128 stands for zero in the data rows.
Some points, each followed by its number:
[126  27 159 222  55  69 141 176 211  90 202 187] 0
[113 113 140 139  99 111 125 133 139 121 152 134] 1
[176 139  66  64  80  89  80 106 108  68 106 141] 2
[157 183  84  88 195 145 145  82  80 169  37 125] 3
[ 65 154 139 109 188 137 204 100  98 133 130 106] 4
[104 160 128 153 159 150 204 131 137  80 133 133] 5
[101 111 134 100 155 112 148  94 126 133 124 129] 6
[159  93 120 227 113 182 186 134 126 145 140 126] 7
[127  77 106 133  96  72 134 107 117  64 191 212] 8
[149 141 123  82 141  88 133  95 140 137 120 165] 9
[152 145 126 116 141 114 118 110 126 118 144 114] 10
[147 140 113 134 134 138 116 122 125 124 125 122] 11
[ 79  93 147 105  94  48  91 108 156  73 178 157] 12
[113 112 136 171 118 107 157 109 153 169 147 125] 13
[135 141 112 124 142 143 125 134 114 130 127 129] 14
[132 139 138 119 119 128 121 126 108 139 131 121] 15
[122 122 159 199  47 178 235 188 199  61  71 166] 16
[137 101 166 104 102  94 109 121 154 106 132 143] 17
[153 112 107 124 160 115 133 139 135  94 137 152] 18
[126 111 119 102 100 120  90 143 137  77 148 122] 19
[129 163 107  80 216 139 120 147 141  95 141 103] 20
[143 118 119 146 160 150 153 155 126 123 151 147] 21
[176 175  61 131 145 175 112 134  77 205  92 108] 22
[109 141 137 157  90 158 104 141 112 141 129 113] 23
[131 154 122 121 116 147 114 137 126 149 137  96] 24
[115 149 133 160  90 172 127 148 134 152 112 105] 25
[142 144  73 104 223 100 158  53  43 198  18 126] 26
[117 111 150 135  96  90 131 128 165 118 153 150] 27
[146 155 134 110 168 149 139 118 129 134 116 128] 28
[136 112 146  89 114  90  94 105 140 102 159 149] 29
[105 138 124 146 165 126 162 103 115 102 122 115] 30
[116 132 136 105 118 133 162 143 126 141 112 117] 31
[176 138 168  99  85  81  81 138 146 100 155 123] 32
[112  98 119 144 121 131 128 123 124 141 146 131] 33
[127 102 140  97 148  88 133 125 118  90 158 155] 34
[ 91  70 148 164 160 141 134 144 168 103 228 124] 35
[127 123  90 164  41 126 107 116  74 164  65 127] 36
[142 118 152 127 127 118 131 132 128 116 148 142] 37
[  0 119 174 104 255 110 255  67 101 173 143 111] 38
[109 136 146  95 102  78 122 110 124  94 165 164] 39
[144  71 122 115  84 100  84 149 134  62 157 159] 40
[ 85 114 169  88 191 113 182 113 163 129 161 148] 41
[119 125 148 109  97  97 119 118 140 118 159 135] 42
New points follow, each followed by the number of its nearest point above by angle, seen from the average point of the numbered points.
[117 123 113 123  90 128  94  87  94 133 121 105] 36
[164 131 100  82 130 109  72 104 101 111 114 146] 2
[103  92 134 180  84 107 137 148 173 122 159 158] 0
[125 117 101 139  83 111  94 134 114 135  90 122] 36
[133 140 119 116 150 139 129 125 126 100 144 128] 20
[117 148 139 115 118 132 127 111 138 136 136 106] 24
[108 132 123  95 177 165 131 169 129 101  99 122] 20
[217 251 114  58 255 236 149 107 101 132  77 117] 28
[126 108  98 143 149 135 151 152 117 132 115 143] 21
[ 83 131 141 126 163 125 162 113 116 141 145 129] 38
[116 134 145 109 124 106 138 112 125 123 140 133] 39
[145 145 114  52 106 121  61 135  88 100 118 104] 2
[123 132  99 118  47  75  61  72  82 161  93 117] 36
[132 131 129 156 105 143 115 137 135 139 114 128] 25
[124 117 133 147 140 124 159 121 132 127 125 134] 7
[147 141 112  95 115 114 106 120 126  99 120 122] 2
[143 140 139 126 120 101 135  93 118 129 132 137] 9
[118 121 114 134 102 128 111 132 127 142 114 129] 36
[113 109 132 135 168 138 144 158 128 137 127 127] 21
[178 193  38 127 158 198 158 136  77 126 111 117] 14
[133 155 126 106 170 147 115 126 140 112 130 111] 20
[105 123 126 160 146 137 181 154 145  96 150 127] 5
[126  99 143 149  93 110 126 134 155 129 176 124] 1
[126 146 112 143 129 143 117 136 106 154 114 123] 22
[100  64 152 163  89  82 135 119 151 120 158 141] 0
[143 204 108  59 248 186 156  91 134 144 111 125] 28
[113 142 129 121 128 143  68 103 136 156 127 109] 24
[144 135 131  63 117 127  78 115 112 109 123 124] 2
[198  95 141 200 129 160 143 151 128 132 112 138] 7
[127 148 131 148 112 152 125 135 124 141 121 111] 25
[201 158  70 185 123 160 116 135  98 131  95  86] 11
[ 78  74 170  81 210  92 188 115 148 102 198 119] 41
[144 137 107 133 136 138 129 133 130 144 119 123] 22
